The rows of M fall into 4 groups, which share some directions, and each row is roughly a mix of its group's hidden directions.
M:
[[  2  19  -6  -1 -10  -9  -9 -20  28  34 -12  -5  -5]
 [ 10  -8   4 -14   1 -23 -23 -24   8 -16 -29  -8   5]
 [  0  -1 -24   9   6   2   9  31 -33  -2  16   5  10]
 [ -2 -21  -4  22  21  24  -1   3   2  -1   5 -11 -33]
 [-16 -19 -13  10  26  14  11   1 -20  23   9  -5 -18]
 [-31 -20   2   1   0  14 -14  27 -16  -4   9  18  -8]
 [ -1  11  -9  -4 -30  20 -20  28   2 -19  -6   8  -5]
 [ 17 -13   5 -30  -1  23  12  -8  15  11 -12   9 -23]
 [ 12  -6   3  15   6  35  20  11  13 -12  27   0  -2]
 [  2 -23 -14 -16  24  11   2   5   6  -7 -10  16 -33]
 [ 28  -6  19 -24  -2  16  12 -17  17  10 -18  10   1]
 [  3  -9  -1 -27  35 -26   3   7   1   4  -9   2 -17]
 [  7   7   5 -32   5   8  31  -8  -9  30   2   0   2]
 [ 11 -16  13  15  17  -4  12 -22  29 -10   1 -25   5]
 [-10  -3 -12 -22 -13 -10   6  31 -23  20  14   5 -10]
 [-17   7   0  17 -24  -7  -4  23 -20  -8  25 -18  -6]
 [ 18  -3   7 -21 -17  20 -17 -19  15  13 -23   8  -9]
 [ 22 -13   6 -33   5  16  19  -6   1  17 -18  11  -8]
 [ -7   5 -13 -19 -39   5 -19  24  -6  -2   1   7  -3]
 [ -4  15  10  -4  10 -42  -4 -20  -5  -6  -5   5  21]
 [  1 -11  16 -19   3  -2 -23   2   0 -14 -31  28  -6]
 [ -3  20  22  -9 -28 -13 -13  -9  10  -7   8   0  30]
 [-22  -1 -16  28   6 -20   5  18  -6 -13  25  -8   2]
 [-15 -15  -2  21  19 -28 -13  -8  -4   6  18 -21 -13]
 [-16   7  -9   2  11 -43 -14 -14  -8  -3   0 -18  -7]
 [ 18   2   9 -16 -12  27  33  -4   8  -4  -1  16  15]
 [-15   5  -1   0 -35  12 -18  29   5  -3  14  -3  13]
 [ 16   3  -3  19 -18 -11  11   7  25   8  24 -14  22]
 [ -3  11  21 -12 -30 -15  -4 -16  23 -14  17  -2  10]
 [ -8 -16 -21 -14  -2  15 -14  23 -24  11 -19   6 -16]
 [-24  16  -1   2 -34  16 -20  22   5   2   5   0  -8]
 [ 20   7  23  -8 -24  25  -4  -8  24   0 -11   9   8]
 [ -7  10   8  18  26 -33  -9 -21   7 -10  -4 -13   7]
 [-19  22  -5 -12 -30   2 -20  14 -21  -6  -2  16   3]
 [ 22  -3  -8   7  27  18  31 -16   4  12  12  -2  -2]
 [-14 -19  -4  -6  22  -6   7  25  -4 -24   7  15 -23]
 [ 24  11  19  21  22  24  -2 -12  12 -10  -3  -9  12]
 [-28   6 -10  13  12 -30  12   7 -14   1  22  -6  15]
 [-12 -18  -3  29  -7  12  -8  15  -3 -29  20 -11  -6]
 [  6  -6   7  31   8   5 -20 -11  16 -34  -5   0  11]
 [ 14 -19 -18  20  26  -8   7 -12   5  12 -27  -2  -6]
 [  7   8  18 -10 -24  38  -4  17   0 -13   0  14   6]
 [ -4   9  -1 -22 -27  -7 -30  -1  -8  -1 -25  12 -11]
 [  2  -9 -21  -5  14  16  30   8 -10  32   7  -3  -9]
 [-13 -14  -7  -4  25 -13  11   4 -33  16  16   7 -16]
 [  2   7  -7   3 -13  23  27  10  14   6  34  12   4]
 [ -7  10   7  -4 -39 -20   4 -19  -7  16  12  -6  13]
 [ 29  -9  10 -16  -3  23  28 -22   7   4  10   2  -5]
 [ -3  -4  -8 -12  -5  25   0  33 -13   9  17  18 -20]
 [-10  11  -4  27 -10 -37 -11 -12  -7  -1   5 -21  -4]
 [ 23  -5  15 -27  10   1  23 -18   4  15 -17  10  10]
 [-14  -8   5  -6  -6   4   1  41   0 -28  13  15   0]
 [ 20  15   5 -13 -11  37  11   6  15 -10 -10  11  11]
 [ 17  18   9  13   6   1  27  -8  11 -22  22 -15  14]
 [-12   1  17 -11 -26 -10 -32  -5  16 -11 -18   0 -10]
 [ -6 -20 -17   1  35   6  -1   5 -12  15 -16   0 -24]
 [-23  -2 -13  11  18 -23  19   5 -27  10  16  -4  -9]
 [ 13   3  -8 -13  16  19 -24 -12 -31   8 -19   6  -8]
 [ 18  -7  -8   1 -39 -20 -18  -7   4   5 -17   7  11]
 [  2 -11  21 -31   9  26  21  -6   4  17   4   2 -14]
 [ -9  33  -5  -4 -19 -13  -7  23 -17   4  21  12   5]
 [-16   3  -4  12 -21 -35 -29   0  -1  -7  -8  -6   9]
 [-13  -2 -15  14 -15   2  -9  45  -2 -13  11  -2  -1]
 [-23  -9 -24  11  27 -19  -2   8 -15   9   4 -15 -16]
 [ 16 -18   2 -16  22  26  15 -13   2   9 -11  17 -19]
 [ -7 -29 -17   2  26 -20 -12   7   5  19   1  -6 -18]
 [ -2 -18  13  -6  28  18  27  -2  -8  14  22  10   4]
 [ 12  11   9  10 -10  18  18 -19  30   7  22 -16   1]
 [  4   7  20  -9 -24  24  13  11   9  -1  29   5  16]
 [ 13  15 -23  19  -4 -28   1 -18  22  -8   5 -15   8]
 [-16  -8 -16  -3  12 -10  13  19 -12  17  33  -7 -17]
 [ 18  -3   6   8 -30  20  -1  -8  37   0   7   4  -2]
 [ 19   6  27 -18   5  -8  14 -23  23   5 -15   4  13]
 [ -5   3   5  -2  33  -3  27 -20 -18  24  -4   0   7]
 [ 21  15 -13 -19 -22  24  24   3   1   8  -2  -2 -19]
 [ -3  10   3  22  -9  -1  20  10  24  -7  34 -15   1]
 [  8 -11 -16 -15  33 -14  16 -16 -12  17 -11  -3 -16]
 [-12   5  14  -4  15 -25  -5  13 -12 -28  -8  15  23]
 [ 12  -2  19 -15  18 -17  12 -20   3  20 -24  -4  17]
 [ 12   3   8 -31  -3  18   6 -11   7  27 -25   7 -10]
 [-10 -20  -7 -11  23  23  22  15 -12  21   4   1 -14]
 [-12 -19 -11  20  22 -24  -5 -11  -1  12   4 -15 -24]
 [  4  -6   8 -22   0  -3 -11 -43  17   2  -9  11 -14]
 [-10   7 -12   9   4  19   6  24 -12 -11  26 -15 -26]
 [  6   5  -1  19 -15 -27  -2   5  28 -11  26  -5  14]
 [-20  -5  -1  14  27 -32  -4 -17   4   2 -17 -15  -3]
 [ 18  16   7  -6 -20   5  -9 -20  16 -11  -6  13  32]
 [ 11 -26   6 -41  16   9   0   6   5   2  -5  16   2]
 [  0  -7  -8  11 -28   1   7  29  -1 -13  34  -2   3]
 [ 18   5  13  -6 -39  30   2   7  12   1   6   2  -2]
 [-19  -2  27 -16   2  -8 -24 -10 -17   1 -20  16  14]
 [  5  -1   9  -1  30 -37   1 -14  14 -19   7   1   4]
 [-16  22 -11  22 -29  -2 -15  12   6  -7  23   3   7]
 [ 18  13  24  -4  10 -13  21 -29  -5 -18   1   8  15]
 [ 25  -6   3  -5 -10 -26  12 -24  16  -8 -15   8  21]
 [  7 -17 -11  34  23 -17   8  -8   6   4   7 -23   6]
 [ -4  12  -9 -10   0  -7  22  18 -18  22  32 -13  -5]
 [ -2 -11  -8  13  20 -22 -13 -16  -7  -4  -3  -3 -39]
 [  5  20  14 -13 -25   4  22   1   8   2  14  15  29]
 [ -1  11  27  15  13  -5 -11 -25   9 -31 -11   6   3]
 [  8  -1  15 -34  12   0  16 -21  -8  22 -14  15   3]
 [ 21 -16  -2 -16  36  -1  22 -11  -3  13 -12  -1 -10]
 [ -4 -11 -22   7  28   4   9  -9 -19  16   0 -11 -29]
 [-19  -9  -6  35  10 -21  -9   3   0 -12  12 -22  10]
 [ -7   1  -3  41   7  -8 -19  -2  -1 -26  17  -1  -3]
 [  9   2 -26   3  18 -21  -8 -12  31  -2 -19   3  14]
 [ 28  16  10 -15 -10  -1   9   5  17 -29  -5  10  20]
 [ -5  -8  -8  11  42 -12  -2 -15  -7   0 -19 -10 -17]
 [ -3 -12   2   7  28  12 -11 -27  13  18 -15 -14 -20]
 [ 13 -11   3  24  26 -19  13 -24   5  -7   5 -14  16]
 [ -6 -12  -8   5  30   2 -10 -12 -14   4 -33   0 -22]
 [-16  -5 -14  13 -19  -5  -4  36 -21  -9  16   2  11]
 [-18 -14 -10  30  13 -10 -26   8 -10 -23  -6   6  -3]
 [  0   1   4   1  20 -29  21 -26  -3  17  11 -17  14]
 [  4 -14   8 -11  24   7  -8 -21  18  18 -18 -10 -25]
 [ -9 -16 -14  19  17 -33 -11   3 -12   9 -11 -23   0]
 [ -9 -21 -12  20  24  -1 -13   1 -12 -11  -6 -24 -24]
 [-23   0  14 -13  24 -24   3   3 -27   5  -4 -16 -10]
 [  2   5   6  10 -29 -29  10  -1  26 -17  10 -12  12]
 [  2 -15 -22  33  13  -4  13  -7   9  14  13 -23  -5]
 [ -3  11  -9  -2 -27 -17 -33  12   9 -24 -11   2   0]
 [  5  -7  14 -10  20  -9  -4 -33   4   8 -31 -12  -8]
 [ 21  -5  -3   1  34   7  26 -12  -1 -15  -4  21   4]
 [ -2   7   2  10  -8 -36 -25 -16  10   8 -20 -10  11]
 [-14  -8 -19  -2  -7  23 -14  19 -19  12  -7  -5 -30]
 [ -6   1  16  -3  17 -13  30 -20  -8  21  22   0  13]
 [  4  -7  -7   5  36  23  15  -4 -14  -1  -6 -18 -22]
 [  0   0   8 -22  16  -9   5 -24 -19  -8 -30  20  -1]
 [  5  -1  16  -7 -30  31  -3  13  10  -7  10  19  15]
 [ 19  -3  25 -18  13   3   4 -22  12  -9 -17   8  25]
 [ 14   4  -5 -17   2  -4  25 -19  14 -20  22  -8 -24]
 [ 11  -2  12 -29   7  24  15 -22  17  20  -2   3   4]
 [-22  -4 -21  32   8  -7   3  18 -17  -7  16 -15  -2]
 [-11   7  -8  16 -18  -7  -8  35   2 -24  14   3  17]
 [ -2 -24 -15   8  -8  34 -14  28   3  -6  -4  -5  -6]
 [ 13 -17  -7  -3  32  16  14  -9  -9   5 -29   8 -11]
 [  3   4  17 -16  30 -19   3 -22 -17   1 -24   3   7]
 [-17   7   1  -3  18 -42 -15 -11 -12  -9 -12  -9   2]
 [-22 -12  -9  25   8 -26 -12  18 -16 -10  17  -5   3]
 [  4   0  10 -29   3  16   7  14  -8  22  19  25 -14]
 [-21 -12 -13   1  22  -8 -14  12 -30   7  -8  14 -19]
 [ -2  -1   4 -11 -17  28 -23   5  -7  -8 -32  17  -7]
 [ -2   9   7  27 -17 -16 -16   1  26 -19  19 -11   7]
 [ -7  21  16  -8 -26  28  -4  -5 -16 -24  -1  -1  -8]
 [-10  11  -4 -16  -9  -7  32  13 -16  24  24   3   4]
 [-18   5  10   1  -9 -16 -25  14   7 -10  -9  12  35]
 [  4   0  27  -9   4 -21 -10 -30   8   8 -26   8   6]
 [  2  -5   9   5  19  35   2 -12 -13  -5 -29   6 -17]
 [ -1   0   0  19  -7  -2   1  12  19   0  40 -17 -20]
 [  6   0   1  13 -19 -15 -19  -6   6 -31 -21   1  24]
 [  7  23  19 -11 -24  -1  13  -4   5 -16  20   1  26]
 [-11  21  25   2 -24  26  -7  -7  -9  -6 -12  19   8]
 [ 28  19  14 -20 -21  17  11  -8  20  -2   5   7   4]
 [  2  26 -10   0 -31  -2  -7  12  -5 -33  -8  10   0]
 [ -8 -18  -9  26 -14  10 -14  11  19   2  20 -21 -15]
 [ 23   4  25   7 -14  15   0 -15  33   3  -6  -2  17]
 [ 16   1 -11   6 -26  16  -4  28  19 -23   3  13  -1]
 [ 21   3  11 -22 -16  30   3 -11  16  10 -16  12 -10]
 [ 13  -9  -3  12  -8  37   8  30  -6  17  -5   4  -4]
 [ 12   0  21 -10 -12  19 -10  -9  10 -13 -27  24  16]
 [-15  -3 -21  15  34   5   7  -1 -23   5 -16 -15  -7]
 [-14  10  -7  35  -2   1 -10  23   2 -23  20  -3   9]
 [-24   9  -3  30  -2 -24 -12  13  -8 -15  12   2  18]
 [  9 -14 -11   1  17   7   8  26  -2 -31  -4  24 -15]
 [-12 -10 -23  16  19 -12   3  -2 -14  10   7 -18 -32]
 [ 21   4   0 -21  -2  25  25 -13  14  24  -2  11  -7]
 [  6  13 -18   4   1  10 -24  11  -3 -22 -36  -8  -7]
 [ -5   3 -25  29  20 -21  16   8  -8  -2  16 -16   1]]
One row of each group comes first, with its name. Which group is each row after those in?
[-12  -3  -3 -20  20  -6  -2  -4 -13  35  -5   1 -28] -> Y
[-19  -1 -19  29   1 -35 -15   8   3 -10   7  -5   2] -> J
[  6  19  21  30 -11  12  11  -8  16 -18  16  -3  14] -> Z
[ 13 -21   4  -8 -12 -22  28  -3  18  19   4   3  21] -> A

[  7  15   0  -8 -31 -17   4  11  13  -7  27  -6  22] -> Z
[ -6  -7  20 -19  -3  15   6  34   3 -20   5  20  12] -> J
[ -8   0  15   3  33 -12   5 -32   4   2 -21   8   8] -> Y
[ 30  -5   5 -16  -6   3  34  -5  11 -15  10  10  16] -> Z
[ 23 -15  -2 -23  13  19  28  -6   5  20  -6   6 -12] -> A
[-18   1  -6  25 -25   7 -12  18 -25   4  18 -11  -1] -> J
[-20  -8  -3  17  22 -35  -4  -6 -12 -17   6 -15   4] -> A
[-12  10  -9  -7 -23  18  -3  36  -8  -3  22   8  -9] -> Z
[ -7   3   4  25  12 -22 -16 -20   7 -21 -17 -10  19] -> Y
[ -2  22  17  17  13  25  -1 -19 -10 -20 -15 -15  -4] -> Z
[ 22  -6 -19 -12   9   0   2  -1   8   2 -18 -10 -41] -> J
[-23  -9  -1 -24   4  -2  -8  20 -33  -2 -16   1 -14] -> A
[-20  -2 -16  23 -18 -11 -17  30   5 -18  -3  -6   3] -> Y
